The rows of R fall into a few groups, and each row is roughly a mix of its group's hidden directions.
R:
[[ -2 -16 -32 -25  12  17   0 -12  -9 -13   5   3]
 [ -5  14   9  11  26  -9 -29  13  -6 -22  -2   5]
 [ -5  14  10   3  39 -13 -23  -2  -2  11   7  -3]
 [ -3 -19   0  -7 -34   8  19 -18   4   1  -6  18]
 [  2   6   5   7  17   5  -3  42   7  17  15  -1]
 [ 13 -10  -8  15   3  18  14  25   0   5   2  31]
 [-18 -14 -25 -17   4  -2  19   1 -26  11   7  -8]
 [  5  16  24  22   5  11 -22 -11  12  -5  13  17]
 [ -6  17  -2  11  33   1 -13  28   7   0  12  -6]
 [-11  14   2  -6  22  16 -17  -8  25  -8  24   2]
 [  0 -10  11  10 -13  -8  33   2   3  28 -11 -11]
 [  2   2  -7 -12 -28   5 -17  17 -10 -31  -8   5]
 [  4 -14  -5 -12 -26   9  28  -7   6  26   4  -7]
 [-10   0   0  -4   4  29 -24 -21   6  -6  24  10]
 [ -7  14   3 -32   4 -20 -27   8  -7 -10   1  10]
 [ 26   6  24  22   9 -13 -11  13   5  18   5   6]
 [  4  19   6  11  29 -10 -14  24   6  11  10 -15]
 [-10 -18 -21 -16 -25  10  27   2  -3  -8   7   3]
 [ 12 -14   5  -6 -31  -1  28   8   0  18  -8  11]
 [  8  20  29  27   5 -12 -14  -7 -11   0  -3  12]
 [-11  14 -15  -6  19   5   9  16  10  18  15 -28]
 [  8  14  10  11  19 -29 -28   2  -7  -4  -2 -12]
 [ 17   0  17  -2 -19 -19  17  13  -6   9 -28  -7]
 [ -7  12  27   2  31 -14 -20   9   8   5   6  -5]
 [  2 -17 -10  15  13  14  28 -21   5  21   2  -6]
 [ -8 -13 -20 -25  18  14 -12  -5  19  -2  18   1]
 [ 26   0  -1   0   0 -15   9 -19 -12  26   2 -25]
 [ 13 -19   2  -6 -29   5  15 -25  -9  -2 -13  14]
 [  4 -12 -24  10  12   5  24 -15  -9  13 -12 -22]
 [  6  20  29  23  18  -7 -19  -8  -7   5  -3   8]
 [-11  -4  17  -5   5  10  -6 -21  16  -2  19  32]
 [-24  -7 -30 -19   2  20   5   4  -7 -18   1  -2]
 [-13 -16 -26 -31  10   6  12   8   9   2   8 -13]
 [ -3 -20 -10 -17 -20   0 -14  -2 -15 -26 -17  12]
 [-21  -1  -7   1 -13  26 -12 -16 -21   1  23  -1]
 [  0  -9  -8 -24 -30  -1   9   3  -8 -21 -22   5]
 [ -2 -24 -19 -24 -17  11  20   5  18 -10  -1   3]
 [ 14   9  36  15  19 -14 -10   9   8   4  -5   9]
 [-11   2 -16   2  34   8 -12 -19   4   9  23   1]
 [ 20  15  13   9  12 -17   7   1  -1  27   5 -24]
 [-10 -10   0   2 -19  18  19 -29  10  -6  -1  22]
 [-13  -2 -10  -6  21  -9   3  -4 -38  18   9  -6]
 [ -3   8  13  -3  42 -14 -20  -1   2   8   7   2]
 [  0  -8 -19   5  28  17   4 -31   8   2  10   4]
 [ 17 -20   4   0 -24  -6   3  15  21  -3 -26   1]
 [ -8  10  -2 -27  28 -13 -22  -7  -2   0  12  11]
 [-13 -17 -30 -29   0  12  12   4   8   1   5 -13]
 [  9  -4   1  18 -30  29   0  -9  15  -6   3  15]
 [ -1  -6  -5 -19 -32 -10  15  16  -9  -5 -23  -8]
 [ -1  -6   6   8 -35  -3  24  13  -3  -4 -21 -13]
 [ -3  -7  -3   8  32   7  13 -26   9  21  13   1]
 [  8  16   4   6  29 -13 -18  24  -7   4   4 -18]
 [-12  -9  -9   5 -37  17  16  -9 -20  -4   2   3]
 [ 28  -9  13   4 -18  -3  19 -21  -8  19  -7   2]
 [ 11 -15   7  -6 -33   0  27  -4  -1  16  -8  11]
 [ -3 -18  -8 -10 -24  11  11 -26  -8 -15 -12  16]
 [-18   2 -15 -14   4  16  12  26  14  15  15 -16]
 [-12  11 -16  -1  18   9  13  23  13  19  18 -16]
 [ -2  17  10  16  32  -6 -27  -7  -1  14   4   1]
 [  7  -6  11   3 -17  14  27  22  14  19   0  16]
 [ -2  10  25   1  32 -11 -21   9  15   5   4  -5]
 [ -2 -17  -9   8  26  24   8 -24  -2   3  19   7]
 [ -1  20  27  13  28 -15 -15   3  -8   8   4  -3]
 [ -9  -1  -1 -13   8   3 -22  31 -12 -26 -11   2]
 [  8  11  27  11  32 -14 -18   4   6   8   1   7]
 [-15 -13 -28 -24   7 -10  19   5 -13   8  -4 -14]
 [ -5  -7  -4  10 -41  18  16  -7 -12  -6  -1   6]
 [  1   2 -15 -11 -25   4 -13  17 -12 -31 -12  -4]
 [ 12  14  16  24  10  -1  13  -3  20  26  13   1]
 [ -2   9  14   3  27 -16   5 -18  15  29   5   3]
 [ 17   8  34  20   4 -19  -9   9   0   3 -14   7]
 [ -4 -20  -3  -4 -23  10  -1 -18  -4 -21 -11  27]
 [ -3  -6  -3  13  30   3  17 -22   5  25   9  -7]
 [ -6   7 -14 -30  -7  -3 -24  10  -9 -26  -1   6]
 [ -5  -6 -27 -23  23  12 -13 -12  -6 -13  12   6]
 [  2  17  18  -1 -18 -27  -9  24  -8   4 -16  -9]
 [ 15  -4  24  11 -24 -16   4 -18  13  18  -2   9]
 [ 12 -22  -3  -4 -21  -7  12  19  16   4 -27  -6]
 [  6   7  25  34 -15  -6  13   6   9  14  -8  -8]
 [-12  -2  -6  11 -31  15  12 -15 -28  -1   0   4]
 [ -2   6  -2  19  37   4  -8 -12   5  16  21  -5]
 [  8  -9  12  29 -14   7  28   4  10  19  -5 -10]
 [ -6  11 -31   0 -18   2  26  -9 -20  -3  -5 -10]
 [-14 -20 -22 -16  -4  -9  22   8 -22  12  -6 -10]
 [  2  -4 -16 -11 -24   9 -11  13 -15 -32 -10   0]
 [  4 -13  -3  -6 -37   9  28   5   1 -15  -3   6]
 [ 20   8  12  -6  22 -24   2  17  24  -7  -7   0]
 [-11  -1 -22 -19   6   7  -2  23   5  14  12 -28]
 [  8 -22 -16 -11 -29   7  12  10  17  -4 -17  -5]
 [ -2 -23  -9 -12  -8   1  35  -5 -11  16 -12  -8]
 [ -3   3  22  13  23  -8   8 -13  12  30  13   5]
 [ 15 -12  14   3   1 -27  12  23   6   8 -25   1]
 [ -2 -15 -15  -5 -17  22  22   9   1  -9 -11  26]
 [  9   0  10   2   5 -17 -24  23 -19 -21 -15  12]
 [ -4  -7 -15 -10 -11  -2   4 -37 -15 -20 -13   0]
 [  0   4  -3  -7  36  -1 -13 -28   4   7  10  15]
 [-20   7 -21 -12  12  21  -7 -16  -7   0  27  -6]
 [  1   7  21 -11 -27  -4 -17  21   2 -17   0  18]
 [  8  -4  -9  11 -31  -2  27  -2 -23  -1 -13   6]
 [-18  18   0  -5  34   3 -14 -10  -7   4  22  -6]
 [ 10  14  12  27  13 -13   5 -32   2   0   0  10]
 [  7  -9  -6   3 -41  11  24   4  -3  -9  -8   1]
 [-14   9  -6  -3  25  -4 -32  16  -6 -18   5 -11]
 [  6   6  29  17 -28 -12   8  17   2   5 -14  -2]
 [ -6  -3 -25 -26  17   8 -17 -11  -9 -18   8   8]
 [ -4  -8 -29 -21  -2  14  19 -10 -12   5   1 -23]
 [-17 -11 -24 -12 -23   2  21   7 -16   1   1 -17]
 [  0  15  -2  18  21   4  15   9  16  26  21  -6]
 [-19  -8 -29 -15  -2  -6  18   4 -21   9   0 -17]
 [  5   7  28  16 -21   5 -16  22   9  -5  12  14]
 [ 12 -15   4  -2  -7 -23  17  25   3   9 -26  -8]
 [ -4  25  28  15  22 -14 -18  -1  -2   0   6   1]
 [  0 -16   2  -3 -33   7  20 -22  10   6  -5  16]
 [ 11  13  12   8  13 -20 -13  24   8  22   8 -18]
 [ -3   7  -1  18  34   7 -14 -14   8  10  23   1]
 [-14  17  14 -25  11 -22 -17  15   7   6  13   5]
 [-10  -4 -18 -28  28 -19   7   9   6   3  -1 -15]
 [-26  -8 -27 -19  -2  14   1   7  -8 -23  -2   2]
 [ -3  19  -6   6  26  -3   5  15  10  20  16 -24]
 [ -5  21  25  30   0 -10 -11   4  18  10   9  -1]
 [-16   0 -18 -36  16  -5 -15  -3 -12  -9   9   4]
 [ -8   0  -8 -12  32 -11  10 -29   2  17  -2  -2]
 [ -7   3 -16 -35  -5  -3 -21   8  -8 -23   1   8]
 [-12 -19 -30 -29   3   5  18   3   2  -1  11  -4]
 [ -8  20  16  30  17  -2 -19  -3  11   2  18  -2]]
One row of each group comes first, with its name. Which group is each row after those in?
[-19  10 -22  -7  27   9  -5  23  -5  -9   9 -13] | T
[ -1   8 -12 -26  15  -3 -30   2 -12 -20   7   8] | K
[ 10  11  21  32 -11  11 -18 -13  -6   1   2  17] | P

[ -6   4  -6  14  34   9 -11 -16  10  12  24   1] | K
[ 16  -5  23  -5   3 -17  22  18  20 -12  -5  16] | P
[ 11   1  23  31   2  16 -10   5  12   2  20  13] | K
[  3  -6  20  -8  26  -3 -29  10  22   4  10   1] | P
[18  2 24 20 -6 -1 11 17 12 13 -3 25] | T
[-15   2 -16 -15   6  10   6  23  10  18  16 -25] | T
[  8   4  22  13 -22  12 -15  15  15 -10  12  21] | K
[-19  14   4  -5  34   5 -13  -9  -8   6  24  -2] | P
[  6  15 -10  13   1 -12 -11  30  -3  16   0 -28] | K
[  1  -4  10  13 -41  18   8  -5  -1 -13   3  13] | P
[ -7  -9 -25 -16  -8  23  29 -11   0   8   3 -10] | T
